Each path below is one point turned by a fixed rotation once a step. After each direction that follows a path, write how fast that rotation turns it, in degrees each step (0 if it stays still).
Each turn is a multiple of 5 degrees from 10 to 175, or 0.
Each row of a path follows its step; steps can be skipped.
Rotation 1:
step 0: [-14   6   0 -44 -13  23 -21   9 -39  14 -17  15  19   0 -29 -20  21  16
 -21  14   4  -4  50   0   2 -18 -24   5  -5 -30  22 -22 -15 -15  -4 -13
   2 -12 -13   5   0  16   2  -6 -37  23   7 -11 -20  -2 -32  -9 -38]
step 1: [ 15   9   2   8  18  11  -4  10  -1  25  22 -27  -5 -14   3  26  23  24
  11  16 -23 -18 -17  -8 -23 -36   2  37 -25  23  16 -33 -15  17 -26 -18
   0 -38 -13  20  14  13 -15  -8  -5  11  61  -9  12  -2  -7 -11   5]
step 2: [ 16  -8  -7   2  16   0   4  10   6 -18   6 -27 -10  29 -30  -7  23  44
  45  10 -14 -13  10 -16 -25 -16   5  33   3  11  10  32 -14  -8 -24  18
   4  26  33 -25 -53   7   4   2  -7  24 -14   4   0  -6  17 -15  -3]
step 3: [  9  23  -1 -20 -55 -18   6   7   1 -15   2 -30 -40   6 -13  30  10 -10
  -2  -1  24  24 -34 -15 -24  32  -8  11  -9  21  -2  10   3   2  -9  16
  23  17 -32 -36 -15  29   0   2 -20   1  -2   4  -5  14 -29  19 -25]
step 4: [ -2  15  35  12  -6 -11  -5 -14  12 -21 -16 -69   5 -21 -18 -10  25 -21
  -3 -16 -18  -9  18   6   3  -2 -23   6   5  10 -29  -1  26  10  12 -31
   9  -2  -7  14  -2 -34 -15   4  -3  29 -31 -18 -10   8 -16  41 -14]
step 5: [-15 -54   1   4  -1  30  22   2   1 -11   9 -28 -25 -16   5  -8  18 -15
 -12   6 -19  26  -2 -11  45 -42 -26   4  -3  16  18   6  -2 -31  10  11
   0 -13  10 -22   4 -20   3  -2  22 -16  -6  -7  22  31 -44   0  14]
step 6: [  0 -13 -10   8   2  -9 -26 -28 -16 -27   1   5  -2  10  22 -19  37  31
 -31  -8  29  10  12  22  13 -42   0  -5  36  -1 -22  26 -24 -25 -17 -11
   7  -6 -11 -12  25  16 -10  39 -46   3  12  12   8  17   2 -10   2]
step 7: [-24 -50  -2  11  -3  -5 -17  16  -9 -12  15  -9  15  -4  15  12  13  14
  18 -36   7  -4 -35  19 -34   7 -27  18  -4 -16 -10 -13 -12  24  13  23
  13 -11  27  14  18 -10   1  -8 -32 -29  47   3 -17  14  13  17 -28]
step 8: [  8  -4  -8  22 -31  43  18 -13   8   1 -22 -32   1   7  21  15 -27   0
  12 -20 -25 -11  -3 -10 -19 -26  30  16  10 -36 -32  -9  14 -16  -8  17
  -7   2 -10 -21 -39 -16   9  -2 -27 -13   4 -22   4  12  56  -3  -1]
step 9: [ 22 -15 -23 -10  -5 -44  10 -46 -11  25   2 -14  21   2 -17  15 -18 -28
   8  -3  18  43 -21  22  -4 -19   5   1  -4  34 -10   1  16 -25   5 -10
 -13  14  -1 -22 -20   2  19 -31 -12 -37 -21  -9   5  -6   6  -1 -32]
step 10: [-11  19  25   1  -5 -12   2  -9   3  32  -8  10  -2 -32  -1  -6 -19  -2
 -10  11  31 -16  49 -10 -12 -29 -20 -23   8   5  13 -24  14 -39  40   0
   3  14  11  -6   5 -12  22  -2 -32  22  11   1 -13  18  -2  42 -39]
Speeds:
[ -2  -8   2  -5   0   3 -15  -1 -13   9  18   6  -3   8   1  -1  -3  -2
   4  -2  -1  -1  -1  -2   1  -4   1  11  -3 -14   0   3  -1   4  -6  -3
  -2  -5  -6   5  -5  -6   2   5  -9  -3   2  -5   2  -2   3   2   8]  55
[  4   4  -4 -17   2 -14  -4  -2  -5   0  -8   9  -3  -4   1  -2   8   7
  -1  -8   6   0  -2 -12  -2  -4   1   2  11  -2   0  -2   2   1   1   4
   1  -4  -7  -5  -2  -9  -8  -7   7  -6   1   5  -9   6   0   5   1]  110
[ -6   6  -2   1  -1  -6   4  -6 -10  -1   2   7  -3   5  -4  13   3  -5
  -4   3   3  -5   3  12  -5   1   1  -4   2  -9  -4   0  -2  -1   0  -2
   3  13   4   2   2   3  -4   4  -2   1  10   1 -13   0 -15   7  -6]  110
[ -1  -4  -8   3  -2  -5   2 -12   3   3  -4  -4  -2  -2   2  -5  -2  -2
   4  12  -7  -1  -3   5  10  -1   2   9   5 -11   1  -8  13  -5  -3   2
   0 -12  -5   1   3  -2  -1  -8   1   5  -2   2  -2 -11  -9  -3  -8]  85
[  2  -9  -4   2  10   5  -4  -9   0  -4  -4   4  11  -7   2   2   6  -2
  -5  -6  -4   3   2 -10  -1  11   0   0  -2  -5   4  -5 -10 -13 -12   0
   9   0  -3   9   2   0   6   8   5   4   4   4   4   5  -4   2  -2]  60
[  3  -8  -1   8  -1  -6  -3   7  -5 -14  -6  -4  -6  -1   4   0  -3   0
   6   3  10   1  -5   5  -3   7  15   0  -2  -4  -2  -3  -4   9 -13  10
  -1   2  -1   1 -10   2   4  -6   3   7   4  -2  -4   1   8   5  -2]  70
